Rows are one point carried round by a steady rotation, each followed by how many steps it has turned.
The counts run from 0 to 823.
[  6  -1  -6   3   4 -12  -7  -3   7  15  27  -4 -29 -14 -18   2 -16   2
  -5  39  14 -15  16  11 -22  14 -27   1  -5 -29  14   3  -6 -15  10   0
 -18 -26  -8   5   2  -9  -1   0   5  -7   0  19  -8  -5   9  -4  16  -8
  13  11   6  -2 -21  -8  -6 -24   0 -19 -20  -4  13 -13  13  -2  -2 -11
  14   6  14 -41  -1 -20   6 -15   9 -14] | 271
[  1   8   0   6   6 -24  -8  -7  -1   6  26 -13 -19   0  -2   1 -12  13
 -15  38  10  -5  22   7  -4  14 -26   1  -5 -41  13  15  -5 -15  -5   5
 -23 -29  -9  17 -10  -8 -12  10   9  -8   2  28 -10  -5   3  -4  15  -2
  15  -8  -6  -4 -11  -9  -6 -13  -1 -11 -19  -3  11  -5  27   3  -8 -10
   2  13  11 -31  -2 -18   7 -16   3  -4] | 342
[  8  -1 -12  -7  -9 -19  -4  -3   4   5  23 -11 -28 -10 -16   1  -5   8
 -15  40   9 -13  21   5 -10  19 -19  -3  -7 -29  13   6 -10 -18  12  -2
 -17 -36 -15   5 -11  -5   3   1   7  -2   8  25  -8   1  15  -6  21  -5
  10   3  -5   4 -18  -6  -2 -18  -5  -9 -16  -2  12 -20  16  -4   1 -12
  15   9  14 -39   1 -18  11 -14  12 -12] | 492
[  2  -3  -6  -4   2  -7 -14   3   9  15  25  -2 -26 -13 -15   1 -16  12
  -8  39  10  -9  22   5 -15  14 -35   1  -6 -32  13   2  -6 -11   8   4
 -20 -25  -9   9  -1 -10  -1   2   4  -7  -2  19 -11  -2   7   1   5 -14
  24  -2   4  -4 -17  -7 -19 -14   5 -18 -10   0   7 -10  21   3  -4 -11
   7   5  17 -34  -3 -21 -12 -18   4  -2] | 301
[  8  -5  -8   1   4 -28  -9  -3   4  19  22  -1 -13   1   8   5  -6   4
  -2  45   4 -12  13   6  -4  13 -21  -1 -14 -27   9   6  -6 -14   2  14
 -28 -20  -4  14  -4   6  -7   0   3   2   9  28   8  -1   5  -9   8 -10
   9   6 -20  11 -20   6  -2 -21  -7  -2 -26  -9  17 -18   9   0   3 -14
   8   6   9 -34  -1 -18  13 -27  11 -16] | 532
[  7  -6 -13 -10  -2 -11 -18   6  22  29  30  -4 -20 -11  -1   5 -20  10
 -10  46   4 -12  15   5  -6   8 -35  -6  -6 -17  12   8  -3  -4   5   8
 -28 -15  -8  11   6 -11  -7  -6  -9   1  10  22   0  -1  -4   0  -5 -11
  24   4 -10  15 -23  -2  -6 -18   3 -19 -15   1  10 -12  13   1   3 -15
   5  10   6 -30   3 -21  -4 -25   5 -12] | 288
[ -1  -4  -7  -4   1 -19 -18  -4  12  15  25  -8 -17  12  14  -1 -27   9
   6  39   4  -2  17  -8   1  15 -20  -7 -13 -33   8   4  -7 -14   7  20
 -23 -11  -6  12   5  -6 -10   5 -14 -14   4  20   4 -11   1  -5   4 -13
   7   0 -17   7 -15  11  -4 -16  -2 -15 -20  -3  -1  -6  18   8   5 -18
   2   6  20 -31   4 -22   0 -24  11  -8] | 217
[  4  -4  -6  -6  -2 -11 -13   2   6  27  26  -2 -20  -4  -1   2 -20  -9
   2  42  22 -18  18   7  -3  11 -25   2 -11 -22  11   5   1 -14  11  12
 -19 -23   0  13   2   1  -9   5  -7 -10  11  20   0 -11   2  -7  12  -1
  13   2  -3   9 -19  13 -16 -22  -2 -18 -30  -9   6 -16  10  -6  12 -11
  13  10  16 -33 -16 -24   5 -26  10  -5] | 230
[  8  -1  -5   4   9 -17 -13  -6  -1  13  29  -4 -27 -15  -8   4 -13   3
  -5  46  12 -12  16  12 -20  12 -28   1 -11 -30  11   1  -4 -10   1   2
 -26 -20 -10   1   4  -6  -1   3   0  -3  -1  17  -5   3   0   1  10 -12
  12  10  -4  -2 -25  -5 -12 -16   0 -15 -25  -4  14 -11  18  -3   0 -16
  15   8  17 -33  -6 -17   0 -25   5 -13] | 527
[ -1  -9 -10  -4  -2 -16  -9  -7  10  21  29  -7 -13  13   9  -1 -17   2
  13  40  12  -9  13  -6  -3  15 -22  -7 -10 -37   8  11   0 -10   5  10
 -19 -21  -7  14   5   5  -9   1  -9  -7  10  19   7 -13  -8  -7  10   5
   8  -2 -17   8 -14  14  -8 -21  -1 -17 -27  -2   1 -16  11   7  11 -18
   3  10  15 -34  -9 -15   3 -27  13 -14] | 621
[  4   8 -12   5  -2 -27  -8  -2   7   5  24 -11 -19  -1   0   4  -6   7
   1  33   7 -13  18   6   2   9 -18  -6  -9 -34  13  15  -8 -17   3  10
 -23 -30  -8  19 -11   2 -14   5   9 -13  16  28  -8 -16   6  -6  19  12
   9  -8 -13   5 -14   0   2 -22  -4  -6 -26  -9   7 -21  22   2   0 -10
   7   9   9 -32 -11 -15  16 -16   3 -11] | 415
[  3  -2  -8  -7  -2  -4  -7  -8  10  15  32  -3 -24  -5 -12  -4 -25   8
   1  31  14  -6  20  -1 -11  17 -29  -6  -5 -29  11  11  -6 -11  15   3
 -14 -24  -9   9   7 -14   3   1  -8 -12   6  15 -10  -4   6   3  17  -5
   9   1   4  -4 -14  -1 -12 -15   4 -30 -23   5   4 -19  18   9   4 -10
  17   9  20 -42  -7 -16  -1 -15  15 -12] | 660
[  9  -6 -17  -2   0 -15 -13  -6  21  14  32 -10 -22  -6  -7   4 -12  16
  -8  36   1 -11  17   3 -17  13 -34 -15  -5 -29  12  11 -10  -9   9  -1
 -22 -20 -14   7  -1 -13  -1  -4 -11  -1   5  17  -5   4   2   5   2  -8
  13   2 -10   5 -21 -15  -3 -15   2 -15 -16   3   7 -16  20   7   0 -14
  12  16  11 -34   7  -9  -2 -18  10 -23] | 285
[  5  -4  -3   0  -1 -10 -14  -1   2  18  30  -4 -29   2  -9  -1 -22   2
   2  33  15  -8  15   6 -20  12 -27   0  -9 -29  16   0  -2 -14   5   9
 -24 -20  -9   3  15  -9  -2   2  -1  -8   6  13  -8 -12   2   1  12  -7
  10   4   0  -2 -19   4 -17 -21   3 -22 -24  -4   3 -10  16   3  -1 -10
  11   0  20 -40 -13 -22  -3 -23  12 -12] | 483
[  0  -8 -18 -10  -8 -20 -16   5  22   8  21 -14 -18  -3  -1  -1 -15  19
  -9  30  -6 -11  23  -7   0  19 -20  -5  -9 -27  12   6 -16 -19  15  15
 -21 -28 -10  15  -5  -3  -6  -4  -3  -7   5  21  -8   0   8  -5   1  -5
  11  -3 -14  11 -18  -1   3 -22  -6  -8  -3   0   1  -7  20   8  -1 -15
   7   9  10 -35   6 -21   4 -15  12  -8] | 250
[  4   2  -3   3   2 -19  -7 -12   9  16  21  -6 -19 -12  -4   2 -12   5
 -22  45  11 -13  21   4   1  16 -28   7 -11 -32   8   9  -7 -11   8   4
 -20 -25 -13  11 -19 -15  -7   4   5   1   4  31   4   8   4  -8  12  -7
  14   3  -4   7 -11  -5  -1 -15  -1  -8 -27   5  17 -10  18   1  -1 -16
   6  18   5 -31   3 -17  13 -28  13  -7] | 568
[  4  -1 -15  -6  -8 -31 -14  -2  14  14  27 -14 -15  10   9   3 -13  11
  -1  45 -10  -9  15   0   1  12 -22  -7 -10 -31  13   8 -11 -15   5  11
 -28 -18  -7  15   1  -2  -7  -1  -8  -2  10  30   3  -5  -3  -5   1 -10
   5   0 -25  15 -20   4  -1 -20  -1  -4 -19 -10   3 -17  18   5   9 -15
   9  11   7 -31  -1 -17   9 -21   7 -16] | 503
[  9   5  -4   4   2 -22  -5 -12   1   9  24 -11 -24   0  -4   2 -13   4
 -12  42  11  -8  20  10  -6  20 -19  -1  -6 -40  14  12  -6 -13   4   6
 -20 -27 -15   6  -9 -13  -6  10   6  -3   6  28  -2   4  12   1  15  -9
   4   1 -10   2 -22  -2  -2 -18  -8  -5 -29  -5  13 -17  21  -1   2 -15
   5  15   8 -35   6 -16  21 -18   7 -12] | 746
[  6   1 -14   4  -1 -15 -12   1  16  21  29  -6 -20 -14  -7  -2 -17   5
  -9  43  12 -18  22   6  -7   6 -34  -2  -7 -24   4  15   4  -4   7   1
 -25 -26  -9  18  -1 -10  -8   1   4 -13   3  19  -3  -8  -3 -10   2   3
  26  -7   1   5 -10   1 -11 -17  11 -21 -17   1  10 -11  19   5   1 -11
   6  10   6 -34 -12 -20  -7 -20   0  -2] | 810
[  1  -3 -10  -3  -1 -23 -16  -3  11  15  28 -10 -15   8   4  -2 -21  12
   6  39  -1  -3  12  -1  -9   9 -25  -8 -14 -28  12   2  -7 -11   1  17
 -34 -15  -7   8  13  -3  -7  -5 -10  -8   7  16  -1 -10  -2   0  -1 -12
  10   1 -19  11 -22   9  -3 -16  -6 -13 -15  -7   4  -7  21  10   7 -18
   3   5  17 -32  -2 -14  -7 -21   5 -17] | 725
[  6   1  -5  -6  -5 -11  -9  -1   4   9  22  -9 -29  -7 -15  -2 -12   6
 -18  35  15 -13  27  12  -3  21 -25   6  -9 -38  15   7  -4 -19   9   4
 -14 -32 -12  12 -10  -7  -5   5   9  -7   0  24  -9   4  12  -2   9  -8
  19  -6  -3  -1  -9  -6  -8 -19  -3 -11 -15   0   4  -9  23   3  -9  -9
   9   5  16 -42   3 -24   0 -16   9  -4] | 522
[ -8   1 -12  10  10 -18 -15  -1   3  12  26  -4 -20  -2   3   3 -19   6
   5  40   9 -10  16   7 -15   5 -30  -4 -14 -31   7   2 -11 -13   0   8
 -30 -26 -11  14   4   0 -10   2   4  -9   3  10  -7 -13  -3  -9  12  -3
  21   2  -7   4 -18   1  -9 -18   1 -18 -17   1  15  -3  21   3  -1 -12
  11   4  22 -34 -21 -22 -10 -25   7  -8] | 814
[  6  -4 -14 -11  -8 -19 -12   1  16  11  27 -16 -21  -9  -5  -2 -12  17
 -15  35  -3  -3  24  -5  -5  21 -28 -10   0 -31  13   8 -12 -10  15   6
 -22 -24 -12  18   0  -8  -3  -8  -5  -6  10  23  -6   6   6  -2  -2 -12
  18  -4 -11   7 -17 -11  -2 -21  -3 -15  -5   2   3 -13  24   7  -3 -18
   5  12  12 -33   9 -22  -3 -14  11  -9] | 507
[  4  12 -16  10   2 -22  -4  -2   5   5  33 -11 -25  -7 -12   2 -18   2
  -1  31  14  -8  18   4 -19   5 -29  -7  -3 -21   8   6  -5  -9  10  -2
 -23 -30  -9   9  -2 -10  -5   6  -1  -9   7  13 -13 -10   1   3  16   4
  13   4  -1   0 -17  -4 -11 -10   4 -26 -28   0  15 -13  21   0   7 -12
  12  11   9 -40  -5 -13   5 -14   8 -19] | 196
[  3 -10 -19  -8  -9 -18 -13   3  21  29  27  -2 -16  -9   7   0 -16  10
   1  41   0 -15  17   2  -7  11 -30  -4 -12 -26  11   9   1  -4   4   5
 -27 -23  -9  12   9   7  -6  -9  -8  -4  14  18   3  -1  -1  -6  -1  -3
  19  -4 -15  11 -10   2 -11 -24   2 -21  -8  -7   3 -13  13   3   6 -14
  11   5  15 -34 -13 -21  -3 -29  13  -6] | 111
[  7   3 -11   4   1 -25 -22   8  15  17  30 -10 -13  -9   3   7 -17  -1
  -1  42  -2 -14  13  -1  -4   2 -24  -4 -17 -15   7   1 -10  -9   6  17
 -33 -13  -3  13  -5  -2 -11   8 -13  -6  11  23  -3 -10  -2  -9   9  -5
  12   8  -9  13 -27   5   0 -16   2 -11 -28  -6  12  -9  17  -3  11 -13
   4   8  12 -33  -5 -17  10 -23   2 -15] | 679
[  5  -1 -12   0   0 -20  -4 -18  11  11  33  -7 -20  -4  -5  -5 -17  13
 -12  37   5  -3  24  -3  -6  25 -26   1  -7 -40   7  12  -9  -9  15  -1
 -15 -21 -15  10 -11 -11  -1  -7  -4  -3   3  16   3   5   2   0  15  -9
   4   1 -11   1 -12  -7   2 -12   3 -17 -21   6  10 -14  18   2   4 -21
   6  16  11 -34   9 -14   4 -21  19 -18] | 358
[  1  -8 -10  -1  -5 -25   1   3   0   3  22  -6 -26  -3  -9  -2 -12   7
   3  35   6 -13  13   3 -12  16 -18  -2 -12 -32  13   3 -13 -18  12   8
 -23 -32  -9   8   1   6  -7  -2   2 -12  13  24  -9  -8  13  -8  19   1
   6   3  -8   6 -16   2  -3 -24 -10 -10 -21  -8   7 -17  15   1   9 -10
  20   6  20 -44  -8 -23   8  -7  11 -16] | 234
[  6   0  -9  -5  -1 -21  -9 -10  19   9  24  -7 -17  -7   3   2 -20   8
 -18  39   4  -6  27  -8   4  22 -23   3  -9 -28   6  10   0 -10  17   3
 -15 -21  -8  19 -15 -11  -3   2  -7  -5   3  28   6   8   3  -6   7   1
   9  -1  -6   3  -6   1   0 -17  -3 -12 -22   8   7 -10  19   6   2 -16
   5  19   8 -33  10 -13   8 -20  16  -8] | 612
[  2  -2  -2  -3   3 -12 -11   5   2  16  26  -3 -26  -9  -7   5 -16   4
   3  39  20 -14  14   8 -19  15 -27   1 -19 -28  13  -3  -4 -17   2  11
 -23 -26  -5   5  12   2  -2   1   1  -6   0  18  -6 -10   8   0   9 -15
  14   7  -1  -4 -25   2 -16 -18   1 -18 -22  -4   8  -9  12   4   5  -9
  15   2  24 -36  -8 -23  -1 -22  10  -8] | 50
[  7  -5 -15  -8  -7 -15  -6  -6  15  14  21 -11 -23 -10  -6   2  -5  11
 -20  41  -3 -10  22   1  -5  21 -26  -9  -6 -30  14   9  -9 -10  15   0
 -14 -24 -17  13 -11  -4  -2  -8  -1  -1   8  23   3  11   5  -8   6  -5
  14  -2  -9  16 -12  -8   1 -19   0 -12 -14   1   9 -18  18   0   1 -15
  11  15   6 -38  10 -16   7 -19  13 -15] | 537
[  3  -6 -17  -4   2 -20 -15   2  12  14  29  -8 -24 -13   0   7 -13   6
   0  38   1 -14  13  -1 -16  10 -27  -5  -8 -20  15   1 -14 -15   9   2
 -31 -19  -6   9  11   0   0  -9  -5  -1   7  15  -3  -1   4  -3   3 -10
   9  16  -9  17 -28  -2  -2 -24   1 -14 -18  -6  12 -11  14   1   5 -14
  17  10  12 -37   0 -14  -2 -23  10 -21] | 499
[  2  -8 -12 -15 -13 -19 -16   1  18  14  23 -12 -15  -2  -3  -1 -20  12
 -12  37  -5  -6  23  -1   4  18 -26  -5  -9 -29  13  10  -9 -15  15  16
 -17 -22  -9  19  -6  -8  -9  -2  -5  -9   7  30  -5   5   5  -4  -1  -9
  14  -5 -16   5 -18   1   5 -22  -5  -7  -9   3  -1 -12  23   6  -1 -11
   4  16   5 -30  10 -23   3 -13  14 -13] | 251
[  5   2  -6   3   2 -12 -20  -3  20  26  33  -8 -21  -1   1   7 -20  14
  -3  40   6  -6  23   3  -8   7 -34  -5  -3 -30  12   9   0 -11   3   9
 -25 -15 -10  11   9 -20  -9   3 -11  -6   3  15  -4  -4  -7   5   3 -10
  16  -9  -6   1 -18  -3 -13  -9   4 -20 -15  -2   0 -10  23  10  -2 -15
   7  12   6 -30   0 -15  -4 -17   6 -14] | 511
